In the data rows, the value 128 means zero.
Every row has a hidden score. How much higher is the second row's score than the first row's in each pair? 15 means about the same, 30 much higher and 0 much lower. The score is a weighted sum of the row's numbers plus the product of two more (or one squared), each taken from its middle value.
array([131, 105, 160, 149, 157, 138, 149, 110, 136, 120,  91, 123, 113, 119,
       148])
array([155, 117, 127, 103, 109, 142,  97, 158, 105, 136, 167, 146, 133, 118,
       146]) ~ 28
array([132, 114,  75,  97, 119, 137,  83, 163, 124, 129, 171, 121, 133, 112,
       134])
array([116, 119, 118, 102, 131, 133, 127, 116, 111, 132, 129, 128, 159, 144,
        97]) ~ 6
array([119, 115, 137, 137, 150, 135, 167, 102, 145, 125,  93, 106, 102,  99,
       135])
array([120, 137, 129,  96, 142, 130, 134, 104, 132, 138, 116, 114, 123, 160,
       112]) ~ 16
array([118, 133, 119, 145, 155, 180, 117, 147, 142, 118, 128, 140, 136, 154,
       128])
array([146, 163, 143, 177, 121, 140, 153, 152, 157,  77, 133, 149, 135, 142,
       145]) ~ 4
array([121, 146, 124, 138, 131, 118, 104, 134, 116, 138, 150, 137, 133, 103,
       168])
array([118, 113, 138, 134, 136, 129, 164, 102, 138, 127,  96,  92, 107, 101,
       134]) ~ 18
array([113, 125, 120, 136, 156, 164, 117, 132, 124, 128, 128, 135, 134, 165,
       123])
array([119, 116, 144, 132, 135, 123, 166,  95, 139, 119,  92,  98, 107, 110,
       133]) ~ 10
array([127, 147, 142, 108, 139, 132, 140, 107, 140, 147, 118, 118, 116, 162,
       121])
array([118, 133, 126, 143, 160, 174, 115, 143, 141, 119, 134, 138, 127, 159,
       126]) ~ 18
array([120, 110, 116,  96, 129, 121, 131, 116, 108, 146, 126, 116, 165, 153,
        94])
array([117, 111, 116,  90, 125, 120, 130, 117,  97, 141, 122, 119, 165, 153,
        98]) ~ 13
array([124, 132, 122, 142, 167, 158, 118, 138, 134, 129, 129, 135, 128, 163,
       127])
array([110, 134, 146, 136, 150, 149, 166,  86, 157, 124,  96, 121, 101, 128,
       166]) ~ 14
array([123, 148, 128, 105, 135, 137, 132,  96, 144, 138, 122, 112, 117, 158,
       113])
array([122, 176, 150, 173, 135, 131, 161, 117, 182,  94, 114, 132, 144, 154,
       141]) ~ 7
array([136, 131, 118, 133,  65,  78,  96, 127, 138, 143, 107, 173, 106, 126,
        97])
array([119, 152, 130, 140, 126, 110,  99, 131, 114, 139, 153, 142, 135, 111,
       170]) ~ 1
array([138, 131, 114, 159,  79, 102, 104, 127, 128, 123, 123, 181,  90, 104,
       100])
array([123, 101,  99,  99,  93, 105, 104, 155,  97, 160, 160, 109, 168, 119,
        97]) ~ 10
array([139, 133, 120, 129,  60,  69, 100, 125, 137, 143, 108, 174, 108, 133,
        98])
array([138, 148, 135, 172, 123, 141, 156, 159, 159,  74, 137, 141, 135, 147,
       145]) ~ 7
array([120, 126, 130, 137, 155, 162, 120, 137, 132, 129, 122, 137, 131, 164,
       125])
array([144, 150, 141, 183, 124, 145, 154, 161, 149,  73, 138, 137, 134, 140,
       142]) ~ 8
array([130, 136, 127, 149, 121, 136, 136, 167, 147, 106, 164, 133, 169, 117,
       124])
array([139, 128, 132, 163, 125, 130,  96, 179,  88, 126, 147, 134, 137,  87,
       150]) ~ 16
array([118, 119, 144, 137, 139, 131, 170,  97, 146, 130,  94,  99, 103, 102,
       141])
array([114, 119, 151, 133, 149, 129, 165,  94, 142, 127,  89, 102, 103, 104,
       137]) ~ 12
array([120, 128, 132, 124, 154, 153, 119, 126, 120, 141, 123, 140, 131, 170,
       121])
array([131, 136, 101, 114, 121, 130,  83, 168, 112, 132, 164, 113, 127, 109,
       169]) ~ 16
array([133, 116, 100, 110, 109, 115, 107, 144, 128, 131, 169, 115, 124, 109,
       106])
array([122, 120, 116,  99, 129, 130, 129, 120, 109, 130, 128, 121, 162, 148,
       103]) ~ 14
array([136, 147, 130, 175, 124, 145, 151, 160, 146,  70, 139, 137, 135, 141,
       142])
array([141, 133, 134, 126, 112,  90, 109, 154,  85, 156, 153, 122, 149,  93,
       133]) ~ 20
array([136, 140, 121, 152, 121, 137, 134, 166, 152, 106, 163, 136, 170, 111,
       124])
array([136, 135, 116, 146,  66,  69, 115, 124, 128, 143, 113, 164,  79,  97,
        84]) ~ 15
array([116, 134, 162, 135, 155, 138, 161,  78, 158, 131,  95, 128, 103, 134,
       161])
array([146, 127, 112, 132, 117, 140,  84, 181,  78, 128, 166, 122, 133,  95,
       160]) ~ 19
array([120, 112, 146, 134, 146, 124, 171, 100, 138, 120,  96,  98, 103, 107,
       133])
array([129, 146, 138, 109, 147, 133, 132, 104, 148, 139, 125, 120, 116, 150,
       124]) ~ 22
array([117, 111, 101,  97, 137, 140, 129, 121, 110, 130, 130, 120, 161, 148,
        99])
array([129, 107, 158, 150, 156, 124, 150, 112, 131, 121,  91, 117, 115, 117,
       141]) ~ 3
array([119, 118, 147, 136, 141, 129, 165,  95, 146, 121,  97, 104,  98, 103,
       137])
array([132, 114,  93,  95, 113, 132,  82, 158, 117, 141, 163, 134, 132, 126,
       136]) ~ 22
array([118, 153, 107, 148, 131, 127, 104, 140, 116, 132, 156, 120, 126, 103,
       162])
array([122, 140, 107, 110, 123, 143, 105, 142, 141, 138, 156, 136, 130, 122,
       143]) ~ 24
array([144, 102, 117, 124, 117, 126,  92, 160, 104, 126, 159, 143, 146, 125,
       123])
array([133, 133, 112, 125, 153, 179, 120, 144, 111, 125, 154, 135, 110, 151,
       146]) ~ 27
array([122, 100, 100,  90,  95,  94, 110, 153,  94, 157, 153, 115, 167, 119,
        98])
array([115, 108,  89, 101, 133, 149, 126, 133, 108, 128, 134, 114, 166, 138,
       102]) ~ 16
array([122, 154, 110, 145, 121, 130, 102, 144, 123, 128, 159, 137, 129, 101,
       166])
array([138, 108,  95, 106, 100, 119, 102, 149, 128, 138, 164, 117, 126, 102,
       111]) ~ 19
array([125, 112,  91,  99, 135, 150, 101, 152, 118, 139, 175, 133, 162, 126,
       116])
array([106, 143, 119, 101, 141, 132, 131, 107, 131, 139, 127, 111, 134, 157,
       114]) ~ 5
array([135, 133, 142, 103, 131, 128, 134, 120, 121, 143, 117, 142, 154, 150,
       108])
array([150, 128, 135, 138, 115, 130,  89, 166,  82, 132, 161, 148, 140, 107,
       163]) ~ 9
array([139, 121, 144, 162, 129, 127,  93, 170,  79, 120, 145, 132, 133,  86,
       153])
array([137, 129, 107, 143,  66,  76, 120, 115, 126, 131, 116, 160,  79, 109,
        83]) ~ 16
array([122, 120, 162, 136, 139, 134, 167,  92, 144, 125,  91, 124,  96, 111,
       141])
array([125, 103, 111,  82,  91,  97, 111, 149,  95, 157, 155, 126, 163, 122,
       100]) ~ 14
array([124, 121, 130, 104, 131, 133, 132, 112, 113, 137, 125, 126, 157, 144,
       100])
array([124, 104, 137, 120, 142, 136, 138, 105, 153, 110, 104, 104, 107, 140,
       157]) ~ 10
array([112, 136, 165, 136, 156, 142, 161,  84, 155, 129,  96, 116,  98, 127,
       163])
array([130, 159, 127, 159, 132, 132, 148, 144, 183,  82, 128, 119, 134, 162,
       146]) ~ 13
array([128, 134, 134, 131, 100,  99, 106, 155, 102, 149, 148, 119, 122,  87,
       142])
array([129, 119, 110, 105, 106,  98, 108, 141, 122, 138, 158, 126, 126, 113,
       113]) ~ 11
array([136, 116, 169, 144, 143, 160, 145, 108, 129, 110, 114, 122,  96, 123,
       171])
array([139, 130, 120, 154,  78,  86, 113, 131, 119, 128, 123, 183,  97, 111,
        91]) ~ 19
array([119, 141, 119, 105, 141, 134, 132, 104, 142, 138, 125, 116, 125, 154,
       113])
array([120, 140, 123, 111, 140, 144, 130, 106, 146, 134, 132, 118, 124, 150,
       113]) ~ 16
array([118, 112, 119, 123, 149, 148, 137, 112, 162, 107, 109, 107, 103, 132,
       161])
array([136, 164, 147, 166, 127, 114, 165, 116, 176,  94, 114, 119, 131, 135,
       110]) ~ 13
array([122, 120, 141, 117, 137, 134, 137, 106, 158, 114, 102, 112, 100, 147,
       155])
array([139, 134, 122, 126,  66,  70, 102, 124, 133, 150, 107, 184, 108, 141,
        95]) ~ 20
array([136, 166, 148, 170, 126, 118, 168, 120, 180,  92, 111, 120, 125, 142,
       110])
array([118, 145, 116, 141, 129, 114, 100, 130, 112, 141, 156, 129, 138, 108,
       172]) ~ 9
array([142, 115, 107, 128,  63,  81,  96, 153, 117, 133, 169, 184, 123,  93,
       102])
array([131, 135, 121, 141, 118, 108, 103, 159, 102, 143, 153, 110, 128,  89,
       143]) ~ 16
array([119, 117, 141, 131, 140, 123, 167, 102, 134, 130,  94,  89, 106, 108,
       130])
array([125, 138, 115, 114, 139, 145, 134, 109, 147, 121, 131, 113, 124, 150,
       120]) ~ 18
array([121, 117, 149, 138, 139, 128, 172,  95, 144, 124,  94, 108, 101, 103,
       140])
array([119, 154, 108, 147, 128, 127, 113, 147, 111, 127, 153, 119, 122, 101,
       175]) ~ 12
array([146, 127, 125, 129, 116, 133,  84, 177,  73, 134, 167, 131, 138, 103,
       168])
array([122, 116, 116, 103, 130, 136, 136, 119, 111, 135, 127, 131, 160, 142,
        98]) ~ 17
array([115, 115, 136, 134, 140, 132, 167, 102, 142, 124,  93,  98, 110, 103,
       130])
array([118, 149, 125, 134, 126, 110, 107, 134, 108, 147, 158, 131, 132, 107,
       170]) ~ 9
array([120, 116, 148, 129, 141, 123, 164,  94, 138, 129,  89,  91,  97, 111,
       129])
array([115, 108,  84,  96, 132, 143, 123, 142, 103, 129, 131, 105, 168, 130,
        97]) ~ 18
array([121, 117, 109, 103, 132, 140, 129, 121, 111, 127, 128, 126, 163, 143,
       103])
array([129, 126, 129,  98,  92,  95, 113, 138, 121, 149, 152, 132, 131, 113,
       109]) ~ 18
array([117, 129, 127, 138, 154, 165, 117, 139, 133, 124, 128, 139, 136, 163,
       116])
array([119, 116, 151, 132, 138, 123, 166,  95, 144, 122,  93, 100,  99, 106,
       145]) ~ 9
array([138, 112, 165, 132, 145, 159, 146, 117, 130, 111, 118, 127,  95, 126,
       159])
array([127, 113, 126,  83, 124, 106, 132, 108,  97, 147, 122, 127, 159, 156,
        95]) ~ 18
array([123, 101, 100,  92,  98, 100, 108, 160,  96, 158, 161, 121, 168, 115,
       100])
array([120, 120, 127,  87, 130, 113, 133, 109, 111, 144, 121, 126, 159, 155,
        93]) ~ 17
array([133, 143, 112, 112, 124, 141, 108, 137, 145, 134, 156, 141, 121, 123,
       142])
array([113, 136, 110, 119, 142, 146, 131, 101, 150, 122, 135, 114, 120, 149,
       118]) ~ 5
array([118, 116,  77, 121, 146, 188, 110, 147,  97, 158, 165, 120, 123, 148,
       137])
array([122, 136, 132, 143, 152, 171, 121, 136, 138, 123, 125, 137, 135, 160,
       124]) ~ 14
array([110, 142,  98, 111, 146, 148, 113, 131, 137, 121, 143, 120, 118, 172,
       143])
array([147, 152, 144, 176, 123, 136, 153, 152, 157,  75, 135, 148, 137, 148,
       144]) ~ 13
array([119, 151, 120, 151, 129, 124, 104, 141, 120, 129, 155, 132, 129,  97,
       167])
array([117, 118, 142, 133, 138, 127, 166,  94, 136, 120,  98,  98,  98, 107,
       132]) ~ 12
array([123, 138, 110, 141,  60,  73, 123, 125, 124, 138, 113, 154,  92, 105,
        79])
array([140, 169, 150, 194, 138, 149, 156, 145, 181,  87, 114, 142, 137, 141,
       126]) ~ 20
array([121, 121, 157, 125, 137, 116, 163,  86, 140, 130,  92, 106,  98, 111,
       141])
array([132, 111, 156, 154, 156, 146, 152, 112, 140, 120,  92, 125, 115, 119,
       147]) ~ 18
array([121, 124, 118, 144, 158, 176, 117, 141, 137, 118, 133, 139, 128, 156,
       129])
array([119, 116, 150, 134, 139, 125, 156,  97, 142, 127,  96, 110, 101, 107,
       140]) ~ 9
array([132, 101, 104, 111, 107, 118, 108, 148, 126, 135, 160, 124, 130, 102,
       113])
array([126, 111, 100,  83,  92,  86, 109, 144,  86, 161, 156, 107, 177, 123,
        96]) ~ 11
array([126, 138, 124, 106, 150, 135, 132, 107, 138, 141, 126, 111, 131, 166,
       112])
array([147, 132, 123, 131, 109, 141,  80, 177,  75, 133, 165, 126, 138, 100,
       162]) ~ 12
array([122, 133, 127, 147, 158, 180, 118, 141, 147, 120, 131, 144, 124, 154,
       124])
array([134, 120, 120, 100, 102,  98, 110, 139, 118, 142, 155, 128, 131, 117,
       115]) ~ 6
array([138, 144, 138, 154, 126, 132, 140, 165, 157,  98, 152, 141, 149, 118,
       124])
array([127, 139, 130,  99, 138, 117, 134, 101, 131, 145, 120,  97, 127, 163,
       106]) ~ 7
array([126, 124, 126, 102, 128, 134, 130, 114, 108, 136, 124, 127, 162, 142,
        99])
array([127, 117,  85,  92, 117, 134,  83, 159, 124, 133, 172, 123, 133, 127,
       133]) ~ 21
array([123, 114, 143,  86, 127,  97, 133, 111,  91, 148, 121, 128, 160, 166,
        94])
array([131, 116, 164, 146, 156, 136, 150, 107, 128, 122,  90, 123, 117, 112,
       140]) ~ 10
array([137,  98, 117, 123, 122, 123,  87, 158,  99, 139, 161, 134, 144, 121,
       116])
array([120, 151, 121, 135, 134, 110, 104, 141, 109, 140, 159, 132, 146, 106,
       168]) ~ 16
array([126, 115, 116, 110, 126, 136, 126, 124, 119, 130, 124, 126, 157, 144,
        98])
array([121, 136, 120, 106, 143, 139, 131, 107, 134, 138, 130, 114, 126, 152,
       113]) ~ 17
array([121, 119, 168, 132, 143, 125, 164,  89, 146, 131,  94, 106, 101, 111,
       138])
array([126, 159, 122, 160, 131, 136, 140, 145, 181,  83, 130, 121, 138, 180,
       148]) ~ 11
array([129, 110, 108,  95,  95, 102, 109, 147,  96, 151, 153, 129, 157, 114,
        95])
array([119, 121, 149, 131, 140, 125, 164,  91, 134, 124, 101, 100, 104, 117,
       137]) ~ 7
array([130, 111, 160, 146, 151, 127, 150, 112, 131, 125,  96, 120, 111, 114,
       142])
array([124, 118, 125, 115, 147, 140, 136, 106, 161, 111, 104, 105, 104, 129,
       159]) ~ 22
array([124, 115, 136, 143, 144, 133, 167, 101, 141, 123,  94,  99, 103, 103,
       140])
array([116, 116, 149, 134, 145, 121, 169, 100, 138, 129,  95,  97, 105, 111,
       126]) ~ 12
array([128, 132, 126, 133, 121, 102, 108, 158, 100, 141, 151, 114, 130,  89,
       146])
array([122, 144, 127, 113, 146, 147, 132, 107, 148, 138, 127, 115, 119, 154,
       112]) ~ 21
array([133, 166, 143, 170, 127, 123, 166, 123, 178,  98, 115, 118, 125, 135,
       112])
array([112, 135, 107, 103, 124, 128, 109, 136, 132, 145, 156, 136, 133, 128,
       140]) ~ 15
array([133, 131, 140,  95, 134, 118, 136, 115, 112, 148, 112, 142, 141, 154,
       101])
array([127, 102, 108,  98,  98,  97, 113, 149,  94, 158, 150, 128, 170, 115,
        99]) ~ 5
array([130, 118, 111, 100, 105, 110, 112, 144, 117, 138, 163, 126, 133, 115,
       111])
array([121, 109, 102, 100, 130, 141, 125, 130, 114, 127, 135, 120, 165, 147,
        99]) ~ 14
array([115, 122, 149, 127, 138, 113, 168,  95, 133, 133,  93,  93, 108, 114,
       127])
array([121, 135, 136, 126, 152, 150, 121, 129, 119, 139, 121, 135, 132, 171,
       126]) ~ 22
array([131, 140, 127, 107, 147, 139, 133, 105, 141, 145, 122, 118, 121, 154,
       116])
array([141, 151, 140, 175, 129, 143, 152, 157, 153,  76, 135, 144, 133, 148,
       149]) ~ 9
array([128, 108, 117,  94, 129, 132, 127, 113, 107, 140, 117, 127, 157, 150,
        91])
array([126, 114, 130,  98, 124, 113, 144, 102, 102, 146, 119, 132, 162, 156,
        94]) ~ 11
array([114, 112, 129, 133, 139, 136, 169, 103, 149, 126,  97,  96, 104,  97,
       135])
array([134, 121, 144,  83, 125,  97, 135, 102,  96, 154, 114, 134, 158, 162,
        95]) ~ 15
array([136, 133, 128, 133,  52,  59, 120, 113, 107, 140, 117, 164, 107, 111,
        68])
array([129, 158, 138, 156, 129, 127, 146, 143, 181,  87, 126, 127, 132, 159,
       147]) ~ 18
array([138, 130, 133, 122, 109, 118,  87, 178,  92, 149, 178, 153, 147,  79,
       152])
array([123, 142, 130,  99, 144, 129, 135,  96, 133, 138, 121, 116, 128, 161,
       110]) ~ 11
array([131, 129, 145,  94, 131, 110, 132, 118, 113, 145, 115, 138, 141, 153,
       106])
array([118, 154, 122, 141, 132, 117, 102, 143, 110, 139, 152, 138, 138, 109,
       162]) ~ 7
array([132, 126, 124, 128, 103,  92, 108, 160,  80, 150, 156, 119, 149,  88,
       132])
array([124, 156, 111, 141, 130, 123, 103, 137, 119, 128, 155, 133, 135, 101,
       167]) ~ 16
array([122, 122, 139, 117, 145, 132, 138, 107, 154, 114, 102, 104, 104, 143,
       160])
array([134, 123, 144,  90, 128, 118, 134, 108, 116, 139, 116, 146, 153, 155,
       101]) ~ 24
array([107, 132, 147, 130, 155, 138, 162,  88, 156, 128,  95, 129, 110, 122,
       163])
array([127, 158, 107, 158, 136, 130, 143, 145, 179,  83, 125, 115, 132, 159,
       148]) ~ 13
array([124, 117, 129,  93, 128, 121, 130, 109, 117, 142, 118, 128, 158, 145,
        98])
array([142, 146, 143, 175, 123, 149, 154, 161, 154,  76, 137, 138, 132, 140,
       148]) ~ 11
array([120, 118, 149, 131, 141, 118, 165,  93, 146, 126,  93, 101,  99, 110,
       135])
array([132, 112, 152, 159, 154, 154, 152, 110, 148, 112, 100, 128, 116, 105,
       147]) ~ 20
array([123, 121, 128,  91, 127, 117, 130, 119, 106, 141, 119, 130, 160, 150,
        95])
array([118, 144, 123, 105, 141, 141, 128, 102, 142, 137, 128, 121, 118, 154,
       114]) ~ 15
array([135, 175, 153, 161, 121, 116, 165, 122, 180,  98, 114, 118, 129, 138,
       112])
array([129, 102, 159, 148, 155, 133, 150, 109, 135, 121,  91, 117, 115, 123,
       139]) ~ 6
array([118, 119, 151, 114, 142, 116, 167,  95, 136, 130,  90, 104, 105, 113,
       133])
array([157, 122, 116, 140,  61, 103, 108, 100, 119, 130, 117, 194,  96, 103,
       108]) ~ 17
array([133, 119,  93,  89, 115, 134,  83, 152, 128, 135, 164, 128, 133, 124,
       140])
array([130, 129, 117, 137,  63,  66, 120, 119, 124, 133, 113, 158,  86, 101,
        80]) ~ 9
array([120, 116, 156, 130, 142, 121, 163,  95, 143, 124,  92, 104,  97, 111,
       125])
array([113, 135, 134, 137, 155, 152, 164,  95, 160, 125,  98, 116, 100, 121,
       164]) ~ 22
array([118, 109, 113,  80, 123, 113, 129, 116,  91, 148, 124, 124, 171, 161,
        98])
array([119, 152, 119, 144, 127, 119, 105, 136, 120, 132, 152, 136, 135, 109,
       173]) ~ 11
array([121, 136, 120, 111, 150, 137, 135, 105, 143, 138, 124, 123, 123, 157,
       110])
array([137, 135, 122, 161,  83,  88, 109, 127, 126, 131, 117, 180,  93, 109,
        81]) ~ 15
array([125, 119, 125,  94, 127, 126, 131, 118, 111, 134, 121, 129, 159, 149,
        96])
array([130, 112, 160, 153, 148, 139, 153, 113, 140, 119,  89, 122, 116, 109,
       145]) ~ 14
array([120, 185, 142, 169, 137, 131, 164, 117, 190, 100, 118, 135, 140, 160,
       134])
array([120, 128, 119, 151, 153, 179, 117, 141, 146, 112, 135, 138, 132, 154,
       128]) ~ 22
array([120, 126, 110, 121, 147, 145, 128, 112, 144, 127, 136, 114, 122, 148,
       118])
array([143, 122, 119, 137,  69,  79, 104, 148, 130, 135, 166, 199, 120,  84,
       109]) ~ 17
array([128, 106, 116,  97,  98,  96, 113, 146,  98, 154, 152, 132, 156, 119,
        96])
array([148, 158, 145, 170, 121, 141, 156, 151, 156,  74, 135, 136, 129, 143,
       157]) ~ 9
array([126, 115, 116,  86, 123, 110, 132, 106,  98, 147, 120, 124, 158, 160,
        91])
array([134,  98, 115, 124, 118, 120,  90, 166,  95, 135, 158, 137, 148, 124,
       124]) ~ 9
array([126, 133, 130, 138, 153, 167, 119, 134, 133, 126, 127, 139, 129, 163,
       128])
array([136, 160, 132, 156, 133, 130, 144, 142, 180,  85, 123, 122, 134, 160,
       146]) ~ 10
array([132, 137, 114, 120, 124, 127,  81, 161, 108, 138, 158, 130, 132, 116,
       167])
array([137, 142, 134, 135,  71,  58, 125, 113, 123, 146, 110, 175,  84, 108,
        81]) ~ 13
array([132, 123, 136,  97, 130, 118, 133, 108, 112, 150, 117, 141, 156, 151,
       101])
array([125, 132, 128, 138, 161, 171, 121, 140, 137, 128, 129, 141, 131, 163,
       126]) ~ 19
array([120, 111, 118,  85, 129, 118, 127, 116,  95, 144, 125, 100, 168, 154,
        96])
array([133, 134, 113, 143, 117, 114, 103, 165, 103, 134, 155, 107, 121,  83,
       141]) ~ 20
array([116, 113, 151, 130, 138, 127, 167, 101, 138, 124,  93,  90, 111, 106,
       132])
array([139, 132, 114, 154,  74, 100, 105, 129, 124, 123, 117, 178,  93, 102,
        90]) ~ 22
array([126, 135, 130, 141, 158, 174, 119, 138, 138, 118, 129, 140, 130, 156,
       129])
array([118, 109, 127, 126, 148, 145, 136, 112, 157, 109, 108, 102, 105, 125,
       160]) ~ 9
array([119, 110, 140, 133, 138, 121, 165, 103, 139, 126,  93,  97, 105, 101,
       129])
array([134, 142, 112, 114, 120, 123,  88, 165, 108, 138, 162, 126, 121, 116,
       170]) ~ 19
array([131, 112,  96, 111, 107, 111, 109, 149, 127, 138, 165, 117, 132, 100,
       122])
array([119, 123, 158, 131, 138, 123, 166,  92, 141, 128,  92, 101,  99, 103,
       135]) ~ 15
array([123, 120,  88, 123, 144, 191, 111, 144, 101, 117, 158, 128, 124, 143,
       144])
array([142, 147, 135, 147, 125, 132, 143, 166, 157,  98, 159, 144, 165, 112,
       127]) ~ 20
array([130, 133, 127, 125, 102,  92, 107, 156,  81, 154, 149, 127, 149,  83,
       139])
array([131, 157, 129, 155, 129, 129, 143, 146, 185,  80, 124, 123, 134, 156,
       151]) ~ 15
array([120, 113, 146, 122, 139, 112, 166,  91, 135, 134,  91,  92, 111, 115,
       127])
array([125,  99, 106,  94,  93, 103, 109, 150,  98, 155, 158, 121, 164, 122,
        98]) ~ 19
array([135, 150, 114, 139,  65,  63, 123, 119, 126, 135, 115, 163,  82, 107,
        83])
array([150, 129, 126, 135, 115, 134,  85, 168,  83, 129, 165, 139, 135,  99,
       155]) ~ 15
array([117, 135, 121, 100, 143, 136, 132, 107, 135, 135, 127, 114, 128, 156,
       109])
array([128, 126, 128, 103, 128, 129, 132, 115, 124, 138, 118, 130, 158, 147,
       103]) ~ 14
array([124, 129, 119, 131, 113, 137,  83, 177,  80, 131, 160, 131, 135, 101,
       166])
array([123, 156, 112, 145, 110, 129,  93, 145, 109, 134, 154, 132, 132,  97,
       168]) ~ 19
array([132, 165, 145, 172, 123, 124, 169, 123, 179,  95, 114, 121, 126, 136,
       113])
array([129, 116, 121,  94, 131, 123, 132, 117, 109, 142, 124, 131, 160, 150,
        95]) ~ 19
array([116, 145, 110, 113, 151, 151, 116, 129, 135, 119, 140, 123, 110, 180,
       147])
array([151, 126, 121, 133, 118, 140,  89, 179,  71, 134, 171, 121, 137,  97,
       162]) ~ 16
array([129, 146, 128, 132, 127, 111, 104, 128, 110, 145, 154, 138, 137, 112,
       168])
array([117, 120, 116,  96, 126, 125, 131, 115, 108, 140, 123, 127, 160, 151,
       100]) ~ 18
array([122, 117, 116,  91, 131, 125, 128, 118, 102, 138, 126, 118, 176, 145,
       114])
array([116, 130, 121,  98, 141, 121, 127, 100, 128, 141, 125, 111, 133, 162,
       110]) ~ 16
array([142, 149, 137, 173, 120, 146, 154, 156, 147,  74, 140, 137, 135, 143,
       145])
array([124, 108, 103, 100, 125, 131, 126, 131, 109, 143, 127, 120, 167, 148,
        97]) ~ 23
array([134, 131, 143, 104, 127, 125, 137, 109, 121, 143, 122, 135, 152, 146,
       103])
array([124, 140, 127, 140, 112,  98, 102, 152, 100, 156, 151, 112, 125,  88,
       141]) ~ 14
array([128, 115,  71,  95, 117, 140,  82, 163, 121, 129, 169, 122, 132, 120,
       135])
array([127, 117, 121,  94, 102, 101, 107, 135, 120, 146, 157, 126, 131, 114,
       107]) ~ 9
array([147, 114, 120,  93, 125, 120, 134, 112, 102, 142, 120, 130, 163, 151,
        96])
array([141, 155, 142, 176, 124, 140, 157, 162, 156,  78, 138, 145, 132, 142,
       149]) ~ 6
array([127, 105, 111, 100,  95,  98, 111, 153,  95, 156, 156, 120, 166, 122,
       102])
array([148, 127, 141, 139, 117, 120,  88, 166,  81, 128, 162, 155, 140, 107,
       164]) ~ 16
array([121, 128, 120, 144, 157, 182, 117, 137, 140, 116, 130, 139, 130, 156,
       126])
array([126, 108,  82, 103, 138, 160,  99, 163, 116, 135, 176, 131, 155, 128,
       123]) ~ 18
array([158, 116, 113, 123, 107, 147,  91, 164, 101, 130, 172, 148, 127, 114,
       144])
array([133, 110, 156, 158, 158, 146, 159, 115, 144, 111,  94, 129, 116, 109,
       137]) ~ 8
array([153, 151, 139, 173, 129, 146, 156, 162, 159,  79, 137, 142, 128, 135,
       154])
array([143, 151, 136, 172, 120, 150, 148, 156, 149,  72, 140, 135, 140, 142,
       146]) ~ 2
array([136, 145, 141, 103, 148, 132, 141, 103, 152, 147, 119, 120, 121, 153,
       118])
array([120, 140, 130, 133, 152, 161, 119, 136, 129, 125, 126, 143, 131, 166,
       129]) ~ 15
array([125, 137, 123, 135, 121, 109, 103, 158,  97, 147, 153, 108, 125,  87,
       142])
array([119, 132, 119, 115, 142, 142, 133, 113, 147, 129, 133, 118, 120, 151,
       106]) ~ 16
array([132, 126, 121, 122, 108,  88, 109, 154,  81, 155, 152, 127, 142,  90,
       131])
array([129, 136, 130, 139, 118, 105, 105, 147, 103, 139, 148, 114, 122,  86,
       141]) ~ 17
array([140, 151, 131, 166, 123, 153, 154, 159, 155,  69, 143, 134, 129, 141,
       150])
array([122, 119, 139, 119, 143, 139, 140, 102, 154, 107, 106, 111, 102, 141,
       156]) ~ 17
array([118, 132, 138, 146, 157, 174, 118, 143, 143, 118, 127, 141, 131, 156,
       128])
array([124, 122,  97, 106, 105, 111, 108, 150, 123, 137, 163, 119, 130, 109,
       111]) ~ 13
array([150, 152, 137, 172, 125, 136, 155, 151, 154,  86, 130, 144, 134, 148,
       145])
array([124, 114, 119,  91, 126, 120, 133, 113, 101, 144, 117, 126, 158, 151,
        97]) ~ 17
array([128, 113, 160, 158, 157, 144, 146, 110, 140, 114,  93, 128, 111, 107,
       147])
array([133, 121, 130, 104, 136, 126, 129, 115, 117, 138, 122, 137, 153, 145,
       102]) ~ 20
array([130, 111, 159, 155, 165, 154, 156, 113, 159, 116,  94, 127, 110, 109,
       151])
array([124, 123, 129, 122, 146, 139, 134, 112, 155, 113, 105, 103, 110, 137,
       159]) ~ 12
array([120, 118, 110,  92, 106,  98, 106, 141, 110, 156, 159, 122, 136, 115,
       110])
array([136, 146, 139, 105, 142, 128, 139, 105, 144, 149, 118, 126, 111, 163,
       113]) ~ 17
array([115, 116, 151, 128, 134, 111, 164,  93, 132, 136,  97, 101, 109, 112,
       129])
array([120, 177, 143, 170, 135, 128, 162, 118, 191,  99, 113, 137, 150, 161,
       136]) ~ 18
array([142, 132, 119, 159,  78,  92, 110, 127, 129, 125, 115, 189,  92, 105,
       101])
array([135, 135, 118, 134,  67,  59, 118, 116, 115, 144, 108, 159,  89, 117,
        74]) ~ 10
array([122, 105, 111,  93,  93,  94, 109, 148,  94, 150, 154, 132, 163, 116,
        99])
array([126, 111, 163, 145, 159, 132, 152, 104, 129, 127,  91, 116, 115, 123,
       129]) ~ 10
array([118, 118, 122, 102, 128, 129, 126, 116, 113, 138, 125, 129, 161, 145,
       101])
array([125, 116,  90,  95, 132, 138, 126, 132, 109, 124, 133, 118, 173, 139,
       100]) ~ 22
array([129, 151, 136, 105, 145, 137, 135, 104, 143, 142, 121, 119, 118, 155,
       131])
array([134, 107, 159, 153, 150, 143, 150, 108, 139, 118,  93, 122, 113, 113,
       145]) ~ 9
